0: [7 3 4 5 5 7 4 4 4 4 6 3 5 6 4 4 3 5 3 6 3 5 4 4 3 4 4 4 5 3 4 5]
1: [5 5 3 5 5 3 5 4 7 5 0 1 5 5 5 4 5 4 5 3 2 5 3 4 5 6 5 4 4 5 5 4]
2: [4 5 3 5 5 3 6 4 5 4 4 5 4 3 7 5 5 4 5 4 5 2 5 5 4 5 5 4 5 5 3 5]
3: [5 6 5 4 5 5 5 5 4 5 4 3 5 6 6 4 4 6 4 3 3 4 5 3 4 4 4 5 5 5 3 4]
4: [3 7 5 5 3 3 4 4 7 5 4 4 7 5 3 4 5 6 5 5 5 7 6 2 5 6 5 5 2 6 6 4]
5: [4 4 1 5 5 4 6 4 5 4 5 4 4 5 5 5 5 6 5 5 5 5 5 4 4 5 2 4 5 4 3 4]
6: [5 8 6 3 1 4 6 8 0 6 4 2 5 3 6 3 6 3 2 5 3 3 6 4 4 0 5 9 3 3 4 7]
7: [4 6 6 5 4 3 5 5 4 5 3 7 5 5 6 4 4 6 4 5 3 5 6 2 4 4 6 5 5 6 4 5]
8: [5 3 5 5 5 7 5 6 4 3 5 6 4 4 4 4 6 3 4 1 6 4 3 5 4 5 5 5 5 4 9 3]
9: [7 5 9 4 6 8 4 5 3 5 5 4 5 5 5 4 3 5 4 3 3 4 4 5 3 4 3 4 5 3 5 4]
10: [8 2 5 3 2 4 5 6 4 4 5 6 3 5 5 5 6 7 4 6 5 5 7 5 3 5 3 5 7 2 2 4]
11: [4 3 7 5 3 5 6 3 5 5 5 4 3 4 5 5 5 3 5 5 2 3 4 4 4 5 4 4 4 3 4 5]
12: [4 5 4 4 5 4 4 6 4 5 4 5 5 5 6 4 4 4 4 5 4 3 5 4 5 4 5 4 6 5 3 5]
13: [3 6 4 5 4 3 6 4 5 4 3 7 4 2 6 5 6 4 6 4 5 5 5 4 4 4 6 4 4 5 4 5]
14: [3 5 6 5 6 3 6 5 5 5 7 5 3 4 6 3 5 3 5 7 1 3 4 4 5 6 5 3 6 7 5 3]
15: [6 5 5 4 4 6 6 3 4 3 3 5 4 7 5 6 4 4 5 6 4 2 5 7 4 5 6 4 4 5 5 5]
16: [3 5 8 5 5 4 5 4 6 5 5 3 5 4 5 4 4 4 6 5 2 4 3 4 6 5 4 4 4 6 5 4]
17: [4 5 6 4 4 5 4 6 4 5 4 4 5 4 5 4 4 6 4 5 5 5 5 4 4 4 4 5 7 6 3 4]
18: [6 6 7 5 3 6 5 4 3 5 7 6 4 8 3 4 3 5 4 3 3 5 5 7 3 4 7 6 5 7 6 5]
19: [3 5 5 4 5 2 4 3 7 5 5 1 3 5 3 5 6 3 7 5 1 5 5 6 7 7 3 2 3 4 6 4]
20: [6 4 4 4 6 6 5 5 4 5 4 4 4 4 5 4 3 5 4 4 6 4 4 5 2 4 2 4 6 4 4 4]
21: [4 5 5 5 3 7 5 6 3 5 2 6 5 7 3 5 3 4 5 4 5 2 4 6 4 4 7 6 6 6 6 5]
22: [3 5 5 4 6 2 5 6 5 5 3 5 3 2 6 3 6 2 5 5 5 1 4 5 5 4 4 3 5 5 5 2]

[4 4 7 5 6 4 5 4 6 4 6 3 6 5 3 3 4 4 5 2 7 5 3 4 5 6 2 4 4 6 5 4] 16 20 17
[3 7 6 0 3 3 0 5 4 9 4 1 3 4 1 9 8 0 9 3 5 3 5 5 7 5 3 5 0 3 7 9] 19 11 16
[1 8 5 5 7 3 6 8 5 6 5 6 2 0 8 2 8 1 8 4 3 3 4 5 4 3 5 4 5 7 7 0] 22 14 13
[5 5 6 2 2 2 5 5 3 7 6 2 3 2 4 6 7 2 7 6 5 2 6 5 6 3 3 5 1 2 4 8] 11 6 2
[4 3 8 5 3 8 4 7 4 3 6 6 5 4 4 3 5 2 5 4 6 4 2 5 5 6 6 5 5 4 8 4] 8 21 9
[2 8 3 4 2 0 5 3 9 4 3 5 7 6 4 5 5 5 5 4 5 5 6 3 4 5 5 5 2 7 5 5] 4 13 7
[7 6 4 5 3 7 5 5 3 6 5 5 3 8 3 5 3 4 5 4 4 6 5 8 3 4 7 5 5 7 6 4] 18 21 15
[3 6 5 4 4 6 5 4 6 5 3 3 5 5 4 4 3 3 5 6 4 5 3 4 5 6 5 4 4 6 6 4] 16 1 12
[9 3 4 1 1 4 7 7 5 2 9 6 2 6 5 7 7 9 3 4 5 9 8 6 2 7 3 5 7 2 0 3] 10 5 17
[2 3 5 1 6 3 0 4 7 8 4 3 0 3 0 9 8 0 9 6 5 5 8 6 9 8 2 1 1 2 8 8] 19 11 16
[5 6 6 0 1 4 6 7 1 9 6 1 4 3 5 5 7 1 6 3 0 6 6 4 5 1 2 9 0 1 5 9] 6 11 3
[7 3 5 4 6 6 4 5 3 5 4 5 5 4 5 3 3 4 3 6 6 7 4 6 3 5 3 4 5 4 3 4] 20 0 17
[4 6 4 4 3 4 5 5 4 5 4 6 5 5 5 5 4 6 3 5 2 6 6 3 4 4 5 5 5 5 4 5] 7 3 12
[8 3 3 3 1 4 6 7 5 3 5 5 3 6 5 6 6 8 3 0 4 3 8 5 2 6 3 5 7 3 1 3] 10 3 5
[5 7 3 5 1 3 9 8 1 3 3 1 6 2 7 0 6 3 1 6 5 9 2 3 2 0 3 8 3 2 5 6] 6 3 17
[5 5 5 4 3 5 5 5 2 4 3 4 5 6 4 5 3 5 4 2 2 5 4 5 4 4 5 5 5 5 5 4] 3 17 21
[3 5 6 4 5 3 3 3 8 5 5 0 3 4 2 5 6 3 8 5 6 4 5 5 7 8 4 1 2 4 5 5] 19 16 4
[5 5 4 2 6 5 1 3 5 7 3 2 2 4 2 7 5 3 7 5 6 5 6 5 5 6 1 3 2 1 5 7] 19 20 5
[2 2 7 3 4 5 4 4 6 3 5 5 5 3 6 4 6 5 4 5 2 5 3 3 6 4 5 3 6 2 3 5] 11 16 12
[6 5 5 5 3 7 6 3 3 4 3 6 3 8 4 6 4 3 5 6 4 6 4 9 3 6 8 4 3 6 6 4] 15 18 21
[4 4 3 4 5 4 3 4 6 4 5 2 3 5 3 5 5 5 7 3 2 2 8 5 7 6 4 2 5 4 4 5] 19 5 12
[3 5 6 4 5 5 4 3 6 5 4 1 3 5 4 5 5 4 5 3 4 7 7 6 6 5 4 3 5 3 5 4] 19 16 11
[5 4 4 4 6 7 5 6 4 4 5 6 4 5 4 4 5 3 4 5 3 4 4 6 5 5 5 5 4 5 8 4] 8 15 12
[2 1 4 3 3 6 5 4 7 3 4 5 5 3 6 5 7 5 4 4 4 5 2 4 6 4 5 2 5 2 3 4] 11 5 13
[3 6 4 5 6 3 5 6 3 5 5 6 5 4 6 5 5 5 5 5 5 4 5 5 5 3 5 4 6 6 3 4] 12 2 17
[8 1 4 1 0 4 9 8 8 2 4 6 2 5 4 8 8 8 5 6 6 4 7 6 1 8 3 4 6 1 1 2] 10 5 20
[2 4 4 2 6 3 1 2 6 7 1 2 0 3 1 9 7 2 9 3 5 4 8 6 8 7 3 1 1 2 5 8] 19 11 1
[3 4 3 5 6 4 4 3 6 2 5 4 4 5 3 5 4 5 5 4 5 3 6 6 6 6 3 3 6 4 4 4] 5 2 12
[7 1 4 9 5 3 0 0 7 7 5 5 9 4 0 0 0 9 7 4 5 4 2 7 6 0 4 7 0 6 1 6] 0 16 4
[7 4 3 5 5 8 4 4 3 4 9 5 6 6 4 4 2 5 4 4 4 2 3 5 2 5 4 4 5 4 5 4] 0 20 9
[3 3 6 5 6 3 5 2 7 3 5 3 3 5 3 6 5 4 7 3 4 7 6 5 7 7 2 2 4 3 4 4] 19 16 5
[8 2 4 3 0 4 6 8 6 4 5 7 3 4 3 7 6 9 5 6 8 4 7 7 2 4 4 4 5 3 1 2] 10 5 17
[7 6 4 5 2 7 6 3 0 7 6 7 1 9 2 7 0 3 2 7 8 6 4 9 1 5 8 7 1 9 7 3] 18 21 15
[6 5 3 5 3 6 6 3 3 4 6 6 3 6 3 5 4 3 5 4 6 1 4 7 3 5 7 4 4 5 5 4] 15 21 18
[9 3 6 1 0 3 6 9 6 3 5 7 2 6 3 6 7 9 4 2 5 6 7 7 2 6 3 5 6 2 0 2] 10 17 5
